In the data rows, zero lies at 4.5, halfway between 4 and 5.
One hidden rule gives every row of this table a label. Here are some rows, each with its label.
array([6, 0, 3, 4, 2, 3, 4, 8, 1, 4, 7, 3, 9, 2, 7, 4, 6, 1, 9, 4, 6, 7, 4, 4, 4, 3, 5, 6, 2, 5, 9, 6, 9, 4, 4, 1, 4, 3, 5, 1, 5, 5, 0, 7, 2, 6, 5, 0]) Z
array([5, 4, 9, 4, 5, 6, 4, 6, 6, 6, 4, 4, 1, 4, 3, 6, 5, 6, 4, 6, 6, 3, 4, 1, 5, 5, 6, 3, 7, 5, 4, 5, 4, 5, 5, 4, 5, 9, 3, 9, 3, 4, 5, 2, 3, 4, 5, 6]) V
array([3, 6, 4, 5, 6, 4, 4, 3, 6, 6, 4, 4, 5, 5, 5, 4, 3, 5, 2, 5, 4, 4, 5, 6, 5, 4, 5, 5, 4, 5, 1, 3, 3, 5, 7, 6, 4, 3, 4, 3, 5, 4, 6, 6, 6, 5, 5, 4]) Y
array([4, 2, 3, 4, 4, 5, 6, 7, 3, 5, 4, 5, 1, 5, 5, 5, 4, 5, 4, 5, 4, 4, 4, 4, 5, 5, 5, 3, 4, 4, 4, 5, 3, 4, 4, 5, 4, 6, 3, 8, 4, 4, 6, 4, 4, 5, 5, 6]) V
array([3, 4, 0, 7, 5, 3, 1, 0, 3, 4, 4, 3, 9, 7, 6, 2, 3, 5, 6, 1, 2, 8, 6, 9, 7, 3, 0, 9, 1, 3, 0, 5, 0, 3, 4, 9, 5, 1, 7, 2, 6, 6, 5, 8, 9, 3, 3, 2]) O
array([6, 3, 4, 4, 3, 2, 3, 6, 4, 5, 5, 4, 5, 5, 4, 3, 4, 4, 3, 5, 4, 5, 5, 4, 5, 5, 5, 7, 5, 5, 7, 7, 6, 4, 5, 2, 4, 2, 4, 5, 5, 5, 4, 5, 3, 5, 5, 4]) Y
array([4, 2, 0, 5, 3, 0, 5, 6, 0, 1, 6, 3, 7, 5, 6, 3, 5, 3, 5, 1, 1, 6, 6, 7, 6, 4, 2, 9, 1, 3, 7, 8, 6, 3, 2, 9, 6, 0, 5, 3, 5, 7, 3, 7, 6, 5, 3, 0]) Z
array([3, 4, 3, 5, 5, 5, 5, 4, 5, 3, 4, 4, 3, 5, 5, 4, 4, 6, 6, 4, 4, 4, 5, 4, 5, 5, 4, 3, 4, 4, 2, 4, 1, 4, 4, 5, 4, 6, 5, 5, 4, 4, 6, 3, 4, 4, 4, 6]) Y
array([3, 3, 5, 5, 5, 4, 4, 4, 4, 4, 3, 5, 4, 7, 4, 5, 4, 4, 5, 3, 3, 4, 5, 4, 5, 5, 4, 4, 3, 3, 5, 3, 2, 4, 3, 5, 5, 4, 6, 4, 4, 6, 5, 6, 4, 4, 4, 4]) Z
array([5, 5, 8, 4, 5, 6, 5, 5, 6, 7, 4, 5, 1, 3, 4, 6, 5, 5, 5, 6, 4, 4, 3, 3, 4, 5, 6, 1, 6, 5, 3, 3, 5, 5, 6, 2, 4, 6, 3, 4, 4, 3, 6, 2, 1, 5, 6, 6]) V
array([5, 7, 3, 6, 5, 8, 2, 2, 4, 7, 5, 4, 9, 2, 5, 2, 4, 5, 3, 6, 5, 6, 4, 5, 3, 3, 3, 4, 5, 4, 4, 0, 5, 4, 7, 6, 3, 2, 5, 0, 5, 5, 3, 6, 5, 4, 4, 6]) Y
array([4, 6, 6, 5, 6, 4, 5, 5, 6, 4, 4, 5, 3, 5, 4, 4, 4, 5, 2, 5, 5, 5, 4, 5, 4, 5, 4, 3, 6, 5, 4, 4, 3, 5, 6, 5, 4, 6, 3, 5, 5, 5, 4, 4, 5, 4, 5, 4]) T
array([5, 6, 4, 4, 6, 6, 4, 4, 4, 5, 5, 4, 4, 2, 4, 3, 3, 4, 1, 4, 6, 5, 5, 5, 4, 3, 5, 4, 4, 5, 5, 1, 3, 5, 7, 4, 4, 5, 7, 1, 5, 4, 4, 5, 5, 4, 5, 6]) O
array([5, 5, 7, 4, 5, 7, 4, 4, 6, 8, 3, 6, 1, 2, 3, 3, 4, 5, 2, 8, 7, 4, 3, 4, 4, 6, 6, 0, 6, 6, 3, 5, 4, 6, 7, 2, 4, 8, 4, 6, 4, 3, 5, 3, 5, 4, 6, 8]) V
array([4, 7, 5, 5, 7, 4, 4, 2, 5, 4, 4, 5, 1, 5, 4, 4, 5, 4, 3, 5, 5, 4, 5, 6, 5, 4, 5, 3, 3, 5, 2, 6, 3, 5, 7, 5, 4, 5, 4, 5, 4, 4, 8, 5, 6, 4, 4, 5]) T
array([5, 2, 6, 4, 4, 4, 5, 9, 3, 3, 5, 5, 1, 5, 4, 6, 6, 5, 6, 5, 6, 4, 3, 2, 4, 6, 6, 4, 7, 5, 7, 8, 6, 5, 3, 2, 5, 9, 2, 8, 3, 4, 4, 4, 2, 5, 5, 6]) V
array([4, 2, 3, 6, 5, 3, 6, 5, 4, 3, 5, 4, 6, 4, 5, 5, 4, 4, 4, 4, 3, 5, 5, 5, 5, 4, 4, 7, 4, 4, 3, 5, 5, 4, 4, 5, 4, 4, 5, 6, 6, 6, 5, 5, 7, 4, 4, 3]) Z
array([5, 2, 0, 5, 3, 3, 6, 3, 3, 1, 5, 4, 9, 7, 5, 4, 5, 5, 4, 2, 2, 6, 6, 4, 6, 4, 2, 6, 2, 3, 5, 4, 4, 4, 3, 7, 5, 3, 5, 3, 6, 6, 2, 7, 5, 5, 4, 2]) Z
array([5, 9, 4, 6, 6, 8, 0, 2, 6, 7, 4, 3, 8, 1, 5, 0, 3, 6, 0, 7, 6, 7, 5, 9, 3, 3, 5, 5, 4, 5, 3, 0, 7, 5, 9, 3, 2, 0, 7, 0, 6, 3, 4, 6, 5, 4, 5, 6]) O
array([3, 1, 1, 5, 3, 2, 6, 6, 3, 2, 6, 4, 6, 7, 5, 6, 5, 4, 8, 0, 1, 4, 6, 6, 6, 4, 2, 9, 2, 4, 5, 9, 4, 4, 2, 8, 5, 3, 3, 2, 4, 7, 3, 7, 7, 4, 3, 2]) W
array([6, 6, 4, 5, 5, 7, 4, 4, 5, 7, 5, 4, 5, 2, 5, 5, 4, 5, 4, 5, 5, 5, 4, 7, 4, 5, 4, 4, 5, 5, 2, 1, 7, 5, 7, 3, 4, 3, 6, 2, 5, 4, 4, 3, 6, 5, 5, 6]) O
array([5, 3, 4, 4, 3, 4, 5, 9, 3, 4, 5, 4, 5, 3, 5, 5, 5, 4, 4, 5, 5, 4, 4, 4, 5, 5, 5, 7, 5, 5, 7, 4, 6, 5, 3, 3, 4, 5, 3, 5, 5, 4, 3, 5, 3, 5, 5, 4]) V
array([3, 0, 3, 4, 2, 0, 9, 8, 0, 0, 5, 4, 3, 9, 5, 9, 6, 5, 9, 2, 1, 4, 5, 5, 7, 6, 2, 9, 2, 3, 7, 9, 6, 3, 0, 9, 6, 3, 3, 8, 4, 7, 3, 5, 4, 6, 4, 2]) W
array([4, 2, 3, 5, 3, 4, 5, 4, 4, 4, 5, 4, 7, 4, 5, 5, 5, 4, 5, 2, 3, 6, 5, 5, 5, 4, 2, 7, 3, 3, 6, 7, 4, 4, 3, 7, 4, 1, 5, 2, 4, 6, 4, 7, 6, 5, 4, 2]) Z
array([6, 2, 3, 5, 3, 4, 3, 5, 3, 4, 6, 4, 9, 2, 7, 3, 4, 1, 4, 5, 5, 8, 5, 5, 3, 3, 3, 9, 3, 4, 8, 3, 9, 4, 5, 3, 4, 0, 6, 0, 5, 4, 2, 9, 5, 5, 4, 2]) Z
array([5, 3, 3, 4, 3, 5, 4, 7, 3, 6, 6, 4, 4, 4, 5, 3, 6, 2, 4, 5, 5, 6, 4, 4, 4, 4, 4, 4, 4, 4, 6, 7, 8, 4, 2, 4, 5, 3, 4, 4, 5, 4, 3, 5, 3, 5, 4, 4]) Y
array([5, 3, 7, 3, 5, 7, 7, 5, 6, 6, 4, 7, 0, 6, 3, 7, 6, 5, 7, 6, 8, 2, 3, 1, 4, 6, 6, 0, 7, 6, 5, 6, 6, 6, 7, 4, 5, 9, 2, 9, 4, 3, 5, 2, 1, 5, 6, 7]) T
array([5, 5, 7, 5, 4, 6, 4, 5, 4, 5, 5, 5, 3, 3, 5, 4, 5, 4, 4, 6, 6, 5, 5, 4, 3, 4, 4, 3, 5, 4, 4, 4, 6, 5, 4, 1, 4, 5, 4, 4, 4, 4, 3, 4, 2, 5, 5, 5]) T
array([3, 5, 2, 5, 4, 5, 6, 3, 4, 2, 5, 4, 8, 6, 5, 4, 4, 4, 4, 2, 4, 6, 5, 6, 5, 4, 3, 8, 2, 4, 4, 4, 5, 4, 2, 5, 4, 0, 5, 3, 5, 5, 5, 7, 6, 4, 4, 3]) Z
array([5, 5, 6, 4, 6, 5, 6, 6, 6, 6, 4, 6, 4, 4, 3, 6, 5, 5, 7, 6, 6, 4, 3, 2, 4, 6, 7, 5, 6, 5, 6, 6, 4, 5, 6, 4, 5, 8, 4, 8, 4, 4, 7, 3, 3, 4, 5, 6]) T
array([3, 6, 3, 5, 6, 4, 3, 4, 4, 3, 4, 5, 7, 8, 4, 4, 3, 6, 1, 3, 2, 5, 6, 7, 6, 5, 4, 6, 4, 4, 1, 4, 2, 4, 5, 7, 5, 0, 5, 3, 5, 5, 5, 5, 8, 4, 4, 3]) W
array([5, 3, 2, 5, 3, 3, 4, 2, 1, 5, 5, 2, 9, 2, 7, 2, 3, 3, 4, 2, 4, 8, 7, 8, 5, 2, 2, 9, 3, 3, 6, 3, 6, 4, 4, 7, 5, 0, 7, 0, 6, 6, 4, 8, 6, 4, 3, 1]) O
array([6, 2, 4, 5, 3, 3, 5, 6, 2, 0, 5, 4, 8, 6, 6, 4, 6, 2, 7, 3, 3, 5, 5, 4, 5, 5, 4, 8, 4, 3, 9, 7, 7, 4, 2, 6, 5, 3, 4, 2, 5, 6, 2, 7, 4, 5, 4, 3]) Z
array([3, 7, 5, 4, 6, 4, 7, 4, 6, 6, 2, 8, 0, 7, 3, 8, 6, 7, 6, 7, 6, 1, 4, 1, 5, 6, 8, 0, 7, 6, 3, 9, 0, 5, 3, 2, 5, 9, 1, 9, 3, 4, 8, 0, 3, 4, 5, 7]) T
array([6, 1, 7, 3, 5, 2, 5, 8, 4, 5, 5, 5, 1, 4, 4, 7, 5, 3, 9, 8, 4, 2, 3, 1, 3, 5, 7, 3, 5, 6, 8, 8, 6, 5, 3, 1, 4, 9, 2, 8, 4, 3, 4, 2, 1, 6, 5, 6]) V
array([4, 5, 3, 6, 4, 4, 5, 2, 4, 6, 4, 3, 5, 7, 5, 3, 4, 5, 5, 3, 3, 6, 5, 5, 5, 5, 5, 7, 4, 4, 2, 3, 3, 4, 4, 8, 4, 4, 6, 4, 5, 6, 5, 6, 7, 3, 4, 4]) O
array([5, 4, 6, 3, 3, 6, 5, 6, 5, 3, 5, 5, 3, 3, 4, 5, 5, 4, 5, 7, 6, 5, 4, 4, 3, 5, 6, 4, 5, 5, 7, 5, 5, 4, 5, 1, 5, 6, 4, 7, 4, 3, 2, 5, 0, 5, 5, 5]) T
array([4, 3, 3, 5, 3, 3, 5, 6, 4, 3, 6, 4, 6, 5, 7, 4, 4, 4, 5, 2, 3, 5, 5, 6, 5, 4, 4, 9, 4, 4, 6, 5, 8, 4, 4, 7, 5, 3, 5, 3, 5, 5, 2, 7, 5, 4, 4, 2]) Z
array([6, 7, 5, 5, 5, 5, 3, 4, 6, 6, 5, 5, 6, 3, 6, 2, 3, 4, 4, 3, 6, 5, 4, 5, 4, 4, 3, 4, 4, 5, 4, 3, 6, 4, 7, 6, 4, 0, 6, 2, 5, 3, 4, 6, 4, 4, 5, 4]) Z
array([4, 3, 1, 6, 3, 2, 4, 4, 3, 3, 5, 4, 8, 6, 5, 4, 4, 4, 5, 3, 3, 7, 6, 7, 6, 3, 2, 9, 2, 2, 7, 5, 3, 3, 2, 9, 5, 1, 6, 2, 5, 6, 2, 7, 6, 4, 3, 3]) Z
array([3, 0, 6, 3, 3, 0, 9, 7, 2, 0, 5, 5, 1, 9, 4, 9, 6, 6, 9, 2, 2, 3, 5, 3, 6, 6, 4, 8, 4, 3, 5, 9, 3, 4, 0, 7, 6, 9, 2, 9, 3, 7, 4, 4, 4, 5, 5, 4]) T
array([5, 4, 5, 5, 3, 5, 1, 3, 5, 6, 5, 4, 7, 1, 6, 4, 4, 4, 1, 5, 6, 5, 5, 6, 3, 4, 3, 3, 4, 5, 5, 2, 7, 4, 5, 6, 4, 3, 6, 3, 5, 5, 3, 5, 3, 5, 4, 4]) O
array([6, 6, 2, 4, 3, 7, 0, 5, 5, 7, 5, 3, 8, 0, 6, 2, 4, 4, 1, 6, 6, 6, 4, 4, 4, 3, 4, 7, 5, 4, 3, 0, 8, 5, 7, 3, 4, 1, 6, 1, 6, 3, 4, 6, 5, 5, 5, 4]) O
array([5, 5, 8, 4, 4, 7, 4, 6, 4, 6, 5, 6, 1, 3, 4, 5, 5, 5, 3, 5, 6, 3, 4, 2, 3, 5, 7, 0, 7, 6, 5, 3, 6, 6, 5, 2, 4, 9, 5, 7, 4, 3, 4, 2, 3, 5, 6, 6]) T
array([4, 3, 9, 3, 6, 4, 7, 6, 6, 4, 4, 7, 0, 9, 2, 9, 6, 6, 7, 7, 3, 1, 4, 1, 5, 7, 6, 2, 6, 5, 0, 9, 2, 7, 3, 6, 5, 9, 2, 9, 3, 4, 8, 0, 4, 5, 6, 6]) T
array([6, 7, 7, 4, 5, 6, 3, 5, 6, 7, 5, 4, 4, 2, 5, 3, 5, 4, 3, 8, 5, 4, 4, 4, 4, 5, 5, 4, 6, 5, 7, 4, 5, 6, 5, 1, 4, 5, 4, 5, 4, 3, 3, 4, 4, 5, 5, 6]) Y
array([3, 6, 6, 4, 4, 3, 5, 6, 4, 2, 4, 4, 5, 4, 5, 4, 5, 5, 5, 5, 4, 4, 5, 5, 5, 5, 4, 5, 6, 5, 5, 7, 4, 5, 5, 2, 5, 5, 4, 6, 5, 4, 5, 5, 4, 5, 5, 5]) Y
array([4, 5, 2, 5, 4, 5, 4, 1, 5, 4, 5, 3, 8, 3, 5, 3, 3, 2, 3, 3, 6, 6, 5, 8, 4, 3, 2, 8, 4, 4, 4, 0, 7, 4, 4, 4, 4, 0, 7, 2, 6, 5, 2, 7, 6, 5, 4, 2]) O
array([5, 6, 6, 3, 5, 8, 3, 4, 5, 7, 4, 5, 1, 3, 4, 4, 4, 4, 4, 6, 6, 3, 3, 3, 4, 5, 7, 2, 7, 6, 3, 4, 4, 5, 6, 3, 4, 6, 3, 4, 4, 3, 5, 3, 4, 4, 6, 6]) V
array([5, 8, 8, 5, 6, 9, 3, 3, 6, 7, 4, 6, 2, 2, 3, 5, 5, 5, 4, 7, 7, 3, 4, 4, 4, 5, 6, 2, 6, 6, 2, 4, 1, 5, 6, 3, 4, 8, 4, 6, 5, 3, 8, 2, 6, 4, 5, 6]) T
array([4, 2, 0, 5, 1, 3, 4, 4, 1, 2, 6, 3, 9, 7, 6, 4, 4, 4, 8, 3, 2, 5, 6, 6, 6, 4, 3, 9, 3, 3, 8, 7, 8, 3, 2, 6, 5, 0, 5, 2, 5, 6, 2, 9, 5, 4, 3, 3]) O
array([4, 0, 1, 4, 2, 2, 7, 8, 3, 3, 5, 4, 5, 9, 6, 6, 5, 3, 7, 2, 2, 4, 5, 4, 5, 4, 4, 8, 3, 3, 8, 6, 5, 4, 4, 5, 6, 6, 4, 6, 5, 5, 2, 5, 4, 5, 4, 3]) Z
array([7, 5, 8, 4, 4, 4, 5, 9, 4, 6, 5, 5, 3, 2, 5, 6, 5, 3, 7, 8, 8, 4, 3, 2, 3, 5, 7, 0, 6, 6, 9, 0, 8, 6, 5, 0, 5, 5, 3, 5, 4, 4, 5, 3, 3, 5, 6, 6]) V
array([4, 4, 3, 5, 4, 0, 7, 4, 3, 2, 4, 5, 4, 9, 5, 7, 5, 6, 7, 3, 2, 4, 5, 5, 5, 4, 4, 5, 5, 4, 2, 7, 3, 4, 3, 5, 5, 6, 4, 5, 4, 6, 6, 4, 5, 4, 4, 5]) T
array([5, 3, 2, 5, 2, 2, 3, 8, 3, 3, 6, 3, 9, 2, 7, 3, 5, 2, 5, 3, 4, 7, 5, 4, 4, 4, 4, 7, 3, 4, 8, 2, 9, 3, 4, 3, 4, 0, 6, 1, 5, 5, 0, 8, 4, 5, 4, 2]) O
array([2, 1, 0, 5, 4, 0, 6, 4, 3, 1, 5, 4, 5, 9, 5, 5, 5, 5, 9, 0, 2, 6, 6, 6, 7, 5, 3, 9, 2, 3, 5, 7, 4, 4, 0, 8, 6, 2, 5, 3, 5, 7, 5, 8, 8, 5, 4, 1]) Z
array([4, 8, 7, 5, 6, 7, 3, 4, 6, 9, 4, 5, 4, 4, 4, 2, 3, 5, 2, 7, 6, 4, 4, 5, 3, 4, 5, 0, 6, 6, 1, 2, 5, 5, 8, 1, 4, 3, 6, 5, 5, 4, 7, 2, 4, 4, 5, 5]) Z
The hidden rule looks at only part of the columns. Which column or columns, counting from 0, in order?
11 38 47
Which label does each new row get?
array([5, 5, 6, 5, 4, 6, 5, 4, 3, 2, 5, 5, 3, 5, 5, 5, 5, 4, 7, 5, 5, 4, 4, 2, 4, 5, 4, 5, 4, 5, 7, 4, 7, 5, 4, 3, 4, 5, 3, 4, 4, 5, 2, 6, 4, 4, 4, 4]) -> T
array([5, 1, 4, 4, 3, 2, 4, 5, 4, 5, 5, 4, 3, 3, 4, 5, 5, 4, 5, 5, 5, 3, 5, 6, 4, 5, 5, 5, 4, 5, 8, 6, 8, 4, 5, 5, 5, 3, 4, 5, 4, 4, 3, 4, 2, 5, 4, 4]) -> Y
array([5, 5, 6, 4, 6, 6, 4, 5, 3, 6, 4, 4, 7, 4, 5, 4, 5, 3, 4, 7, 5, 6, 4, 4, 4, 4, 5, 6, 5, 4, 5, 2, 8, 4, 4, 4, 4, 5, 4, 6, 5, 4, 2, 5, 2, 6, 5, 4]) -> Y
array([4, 6, 2, 5, 4, 3, 5, 5, 5, 6, 4, 5, 4, 3, 4, 3, 4, 4, 6, 3, 5, 4, 5, 6, 4, 4, 3, 7, 4, 4, 3, 6, 3, 5, 4, 7, 4, 3, 4, 3, 5, 5, 4, 4, 6, 5, 4, 4]) -> T
array([3, 8, 0, 6, 6, 5, 5, 0, 5, 5, 4, 5, 4, 7, 3, 5, 3, 7, 1, 1, 2, 5, 5, 8, 6, 4, 4, 7, 5, 5, 0, 5, 0, 5, 4, 8, 4, 4, 7, 5, 5, 5, 5, 6, 8, 3, 4, 3]) -> Z
array([5, 5, 9, 4, 4, 3, 4, 6, 4, 5, 4, 5, 3, 4, 4, 7, 5, 4, 3, 7, 6, 3, 3, 2, 4, 5, 6, 3, 5, 5, 5, 7, 5, 5, 5, 2, 4, 9, 3, 6, 4, 4, 5, 4, 2, 4, 5, 6]) -> V
array([6, 0, 7, 3, 4, 5, 5, 7, 5, 5, 6, 5, 3, 4, 5, 6, 6, 2, 6, 8, 5, 4, 2, 2, 3, 5, 6, 3, 7, 5, 9, 7, 8, 6, 5, 0, 5, 8, 3, 7, 4, 2, 4, 3, 0, 6, 5, 6]) -> V
array([4, 2, 1, 4, 3, 1, 3, 5, 3, 1, 6, 4, 8, 7, 6, 4, 5, 4, 4, 2, 3, 5, 5, 5, 5, 4, 4, 8, 4, 3, 5, 5, 4, 4, 1, 6, 4, 1, 5, 2, 5, 6, 3, 6, 6, 5, 4, 3]) -> Z
array([5, 3, 4, 4, 3, 5, 6, 8, 4, 3, 5, 5, 2, 4, 4, 5, 6, 4, 8, 4, 5, 4, 3, 4, 4, 4, 6, 4, 5, 5, 6, 4, 7, 5, 2, 2, 6, 8, 3, 6, 4, 4, 2, 4, 3, 6, 5, 7]) -> V
array([4, 5, 2, 5, 5, 5, 4, 3, 5, 4, 5, 4, 4, 5, 4, 4, 4, 4, 5, 5, 4, 4, 4, 4, 4, 5, 5, 4, 5, 3, 5, 6, 4, 4, 4, 6, 5, 2, 5, 5, 5, 5, 6, 5, 5, 4, 4, 5]) -> Y
array([6, 4, 7, 4, 5, 8, 4, 7, 6, 8, 5, 5, 2, 3, 3, 4, 5, 4, 5, 6, 7, 5, 3, 1, 3, 5, 6, 1, 6, 5, 5, 3, 7, 6, 7, 0, 3, 7, 3, 4, 4, 3, 4, 2, 2, 5, 6, 6]) -> V
array([5, 2, 5, 5, 3, 3, 4, 5, 3, 5, 5, 4, 6, 5, 5, 4, 5, 3, 6, 4, 5, 6, 4, 4, 4, 4, 4, 6, 3, 4, 7, 7, 7, 4, 4, 3, 5, 4, 5, 4, 5, 5, 2, 5, 4, 5, 5, 3]) -> Z
array([2, 3, 2, 5, 4, 1, 7, 3, 4, 0, 5, 4, 6, 7, 5, 5, 5, 5, 7, 3, 2, 5, 6, 6, 6, 4, 3, 6, 2, 4, 4, 7, 4, 3, 2, 8, 5, 5, 5, 7, 5, 6, 6, 5, 8, 5, 3, 3]) -> Z
array([4, 0, 2, 4, 4, 2, 5, 5, 2, 2, 5, 4, 5, 7, 5, 7, 5, 4, 7, 3, 2, 3, 5, 7, 6, 5, 3, 6, 3, 3, 6, 5, 4, 3, 2, 8, 5, 2, 5, 4, 4, 6, 1, 6, 5, 5, 4, 1]) -> Z
array([3, 4, 3, 5, 5, 2, 5, 2, 2, 5, 5, 3, 4, 7, 5, 5, 4, 5, 3, 3, 4, 5, 5, 5, 5, 4, 4, 8, 3, 4, 4, 2, 3, 4, 3, 6, 5, 2, 5, 4, 4, 6, 5, 4, 5, 4, 4, 4]) -> O
array([4, 5, 7, 4, 4, 4, 7, 6, 4, 3, 5, 5, 2, 4, 4, 5, 5, 4, 6, 6, 3, 4, 3, 2, 5, 5, 6, 3, 5, 4, 5, 7, 5, 5, 5, 4, 5, 8, 4, 5, 4, 4, 3, 3, 2, 5, 5, 4]) -> T
array([3, 3, 0, 6, 4, 1, 5, 2, 4, 0, 4, 3, 7, 8, 5, 6, 3, 5, 5, 0, 0, 6, 6, 8, 6, 4, 2, 9, 1, 2, 1, 8, 2, 3, 0, 9, 6, 3, 6, 5, 5, 7, 3, 8, 9, 4, 3, 3]) -> O
array([7, 4, 8, 4, 5, 4, 5, 8, 5, 7, 5, 5, 3, 4, 4, 4, 6, 3, 6, 6, 7, 4, 3, 2, 3, 5, 7, 0, 7, 6, 4, 3, 7, 5, 6, 0, 4, 7, 3, 6, 4, 3, 3, 2, 0, 5, 6, 6]) -> V
array([5, 8, 4, 5, 6, 7, 0, 1, 5, 7, 4, 3, 6, 0, 5, 1, 3, 4, 2, 5, 5, 6, 5, 7, 3, 3, 3, 9, 5, 5, 4, 0, 4, 4, 5, 3, 3, 1, 8, 1, 6, 4, 5, 7, 6, 3, 4, 3]) -> O
array([4, 8, 5, 5, 7, 5, 5, 2, 7, 7, 3, 5, 1, 5, 3, 6, 4, 7, 4, 4, 3, 3, 5, 5, 6, 5, 5, 2, 6, 6, 2, 7, 0, 5, 6, 6, 5, 6, 4, 6, 4, 4, 7, 3, 5, 4, 5, 7]) -> V
array([4, 6, 4, 5, 5, 4, 3, 4, 4, 6, 5, 5, 5, 5, 4, 5, 5, 5, 4, 5, 5, 4, 4, 6, 4, 5, 4, 3, 4, 4, 1, 4, 4, 5, 5, 4, 4, 6, 5, 4, 4, 4, 6, 4, 6, 4, 5, 5]) -> T
array([3, 5, 5, 5, 5, 2, 6, 3, 4, 6, 4, 5, 5, 9, 3, 5, 4, 6, 6, 3, 3, 3, 4, 3, 6, 6, 5, 3, 4, 5, 1, 7, 1, 4, 4, 6, 5, 7, 4, 9, 4, 5, 6, 4, 7, 4, 4, 4]) -> T
array([4, 5, 6, 4, 5, 7, 6, 6, 6, 5, 4, 5, 3, 4, 3, 4, 5, 5, 4, 6, 5, 4, 4, 3, 5, 5, 5, 2, 5, 5, 4, 5, 5, 5, 5, 3, 5, 8, 4, 7, 4, 5, 5, 2, 3, 4, 5, 7]) -> V
array([3, 3, 2, 5, 5, 2, 6, 4, 3, 0, 4, 4, 4, 5, 4, 5, 4, 5, 6, 2, 2, 4, 4, 4, 6, 5, 5, 8, 4, 4, 4, 7, 5, 4, 3, 7, 5, 7, 4, 5, 4, 6, 5, 5, 6, 4, 4, 4]) -> Y
array([8, 5, 9, 3, 4, 7, 3, 8, 6, 9, 5, 5, 3, 0, 4, 3, 5, 2, 4, 9, 8, 3, 2, 1, 0, 5, 8, 0, 8, 7, 9, 0, 9, 6, 7, 0, 4, 8, 4, 6, 4, 0, 3, 3, 0, 5, 6, 7]) -> V
array([3, 2, 5, 5, 4, 2, 4, 6, 5, 3, 5, 5, 5, 5, 4, 6, 5, 5, 7, 5, 5, 4, 4, 4, 6, 5, 4, 5, 5, 4, 4, 8, 4, 4, 4, 5, 5, 6, 4, 7, 4, 5, 3, 3, 5, 4, 5, 5]) -> T
array([4, 1, 3, 5, 4, 4, 4, 3, 4, 3, 5, 4, 5, 5, 5, 4, 5, 5, 6, 4, 4, 6, 5, 4, 5, 3, 4, 8, 3, 3, 6, 3, 6, 3, 4, 5, 5, 0, 5, 2, 5, 5, 1, 7, 7, 5, 4, 1]) -> Z
array([3, 3, 1, 5, 4, 3, 5, 6, 3, 1, 5, 4, 6, 7, 6, 4, 5, 4, 6, 3, 3, 4, 5, 5, 5, 5, 4, 9, 3, 3, 7, 8, 4, 5, 3, 6, 5, 4, 5, 7, 4, 5, 3, 6, 6, 5, 3, 2]) -> Z
